c(-0.26, -0.18, 0.21, 0.49, 0.24, -1.64, 1.48, 0.27, 0.44, 0.47, 1.12,
  1.97) -> T
c(-0.73, -1.82, 0.50, -0.79, -0.87, -0.57, -0.41, -2.16, 0.51, 0.64, 0.19,
  -1.55) -> T
c(-0.49, 1.34, -1.52, 1.02, 1.18, 1.21, -2.14, -0.58, -0.11, 1.40, 0.85,
  -0.47) -> T
c(-0.42, -0.66, 2.34, -0.40, 0.37, -0.21, 0.90, 0.85, -2.20, -1.02, 0.32,
  0.67) -> L
c(0.75, -0.67, 1.80, -0.07, -0.12, -0.29, 1.60, 1.08, 0.42, -1.57, -1.46,
  0.55) -> T
c(-0.50, -2.76, 0.87, -0.07, -1.41, -0.28, 0.72, -0.23, 0.55, -0.17, -1.10,
  -0.61) -> T
c(0.24, -1.74, 0.43, 0.53, -0.69, 0.31, 1.44, 0.97, 0.00, -0.53, -1.50,
  -1.03) -> T
c(-0.01, -1.18, 0.66, 0.45, -0.05, -1.51, 1.75, 0.41, 0.90, -0.05, 0.43,
  1.67) -> T
c(0.47, 1.51, -0.94, 0.88, 0.87, 1.39, -0.27, 1.48, -0.70, 0.25, -0.06,
  0.68) -> T
c(1.32, -1.03, -1.24, 0.32, 0.50, -0.18, 1.71, 0.20, 1.59, -0.07, -2.32,
  0.25) -> L
c(-0.87, -0.16, -0.82, 1.67, 0.40, 0.13, 0.04, 1.36, 0.81, 1.18, 1.22,
  1.76) -> T
c(0.55, 0.84, 1.18, -0.47, -0.02, -0.31, 1.94, 1.23, -1.50, -1.56, -1.39,
  0.50) -> L
c(-0.68, -2.08, 0.11, -0.43, -1.06, -0.24, -0.45, -1.63, 0.88, 0.78, -0.40,
  -1.61) -> T
c(-0.67, -2.76, 0.13, 1.28, -0.84, 0.48, 0.13, 0.59, 1.59, 0.84, 0.80,
  0.14) -> T
c(0.49, 2.22, -0.48, 0.58, 1.44, 0.23, 0.67, 1.65, -0.91, -0.49, 0.04,
  1.41) -> T
c(-1.21, 0.78, 0.37, -0.19, -0.16, -0.35, -1.75, -0.28, -1.08, 0.65, 2.18,
  -0.50) -> L
c(-0.59, -1.41, 1.37, -0.81, -1.16, -1.24, 0.16, -1.95, 0.94, -0.11, -0.19,
  -0.68) -> T
c(-0.91, 0.41, -1.40, -0.02, -0.45, 0.09, -2.09, -1.00, 0.55, 1.33, 0.83,
  -0.43) -> L
c(-0.16, -2.08, 0.69, -1.51, -1.19, -1.68, 1.63, -0.68, 0.96, -0.79, -0.79,
  0.29) -> T
c(0.36, 0.00, 2.07, -0.66, 0.67, 0.71, 1.40, 1.16, -1.12, -0.81, -1.27,
  0.56) -> L
c(-0.25, 1.50, -1.31, 0.66, 1.05, -1.13, -0.35, 0.46, 0.66, 0.89, 1.81,
  1.85) -> T
c(0.03, 0.59, 1.17, -1.92, -0.10, -1.57, 1.03, -1.20, 0.00, -0.84, -0.59,
  0.30) -> T
c(0.28, 0.25, 0.71, -1.82, -0.52, 0.86, -1.12, -1.68, -0.66, -0.26, -1.29,
  -2.09) -> T
c(1.00, -1.34, -0.26, 0.30, 0.49, 0.31, 1.55, 0.31, 0.86, -0.24, -2.05,
  0.59) -> L
c(-0.79, 1.04, -0.14, -1.58, -0.59, -1.50, -1.37, -2.11, 0.12, 0.71, 0.83,
  -0.23) -> T
c(0.46, 1.68, 0.39, -1.33, 0.12, 0.26, -0.01, -0.85, -0.79, -1.66, -1.48,
  -1.02) -> T
c(-0.75, -2.24, -0.34, 0.45, -1.12, -1.17, 0.36, -1.03, 1.41, 0.67, 0.74,
  0.48) -> T
c(-0.21, -0.66, 0.99, -1.56, -0.87, -1.95, 1.01, -1.66, 0.48, -1.28, -0.16,
  -0.28) -> T
c(0.04, 0.94, 0.52, -0.37, -0.01, -2.89, 1.20, 0.11, -0.02, -0.90, 0.73,
  1.79) -> T
c(-0.30, 0.39, -1.21, 1.56, 0.77, 1.36, -1.18, 0.79, 0.16, 2.04, 1.00,
  0.43) -> T
c(0.49, 0.20, 1.44, -0.11, -0.12, -1.09, 2.12, 1.82, -0.39, -1.02, -0.82,
  1.05) -> T
c(-0.87, 2.64, 0.16, -0.90, -0.12, -0.67, -1.25, -0.18, -0.91, -0.86, 1.48,
  -0.39) -> L
c(0.51, 2.38, -1.01, -0.13, 0.61, 1.32, -1.32, -0.12, -0.93, 0.39, 0.22,
  -0.73) -> T
c(-0.54, 2.40, -0.43, -0.83, 0.08, -0.81, -1.34, -0.22, -0.92, -0.89, 1.46,
  -0.13) -> L
c(-1.07, 1.33, 1.76, -0.90, -0.19, -0.48, 0.03, 0.55, -1.67, -1.35, 1.11,
  -0.16) -> L
c(0.22, -2.51, -0.26, 1.18, 0.03, 0.39, -0.43, -0.81, 1.60, 1.80, -0.30,
  -0.25) -> L
c(-1.24, -0.15, 2.11, -0.20, -0.14, 0.06, -0.18, 0.35, -2.03, -0.08, 1.16,
  -0.09) -> L
c(1.11, -0.69, 1.42, -0.03, 0.12, 0.06, 2.57, 0.53, -0.14, -1.12, -2.15,
  0.42) -> L
c(0.26, 1.31, 0.58, -1.62, 0.21, 0.75, -0.81, -1.73, -0.37, -1.09, -1.52,
  -1.82) -> T
c(-0.55, -1.27, -1.29, 1.49, -0.46, 0.17, -0.04, 0.15, 1.14, 1.30, 1.73,
  0.18) -> T
c(0.52, -1.18, 1.05, -0.12, 0.24, 0.41, 1.94, 0.16, 0.07, -0.35, -1.96,
  0.61) -> L
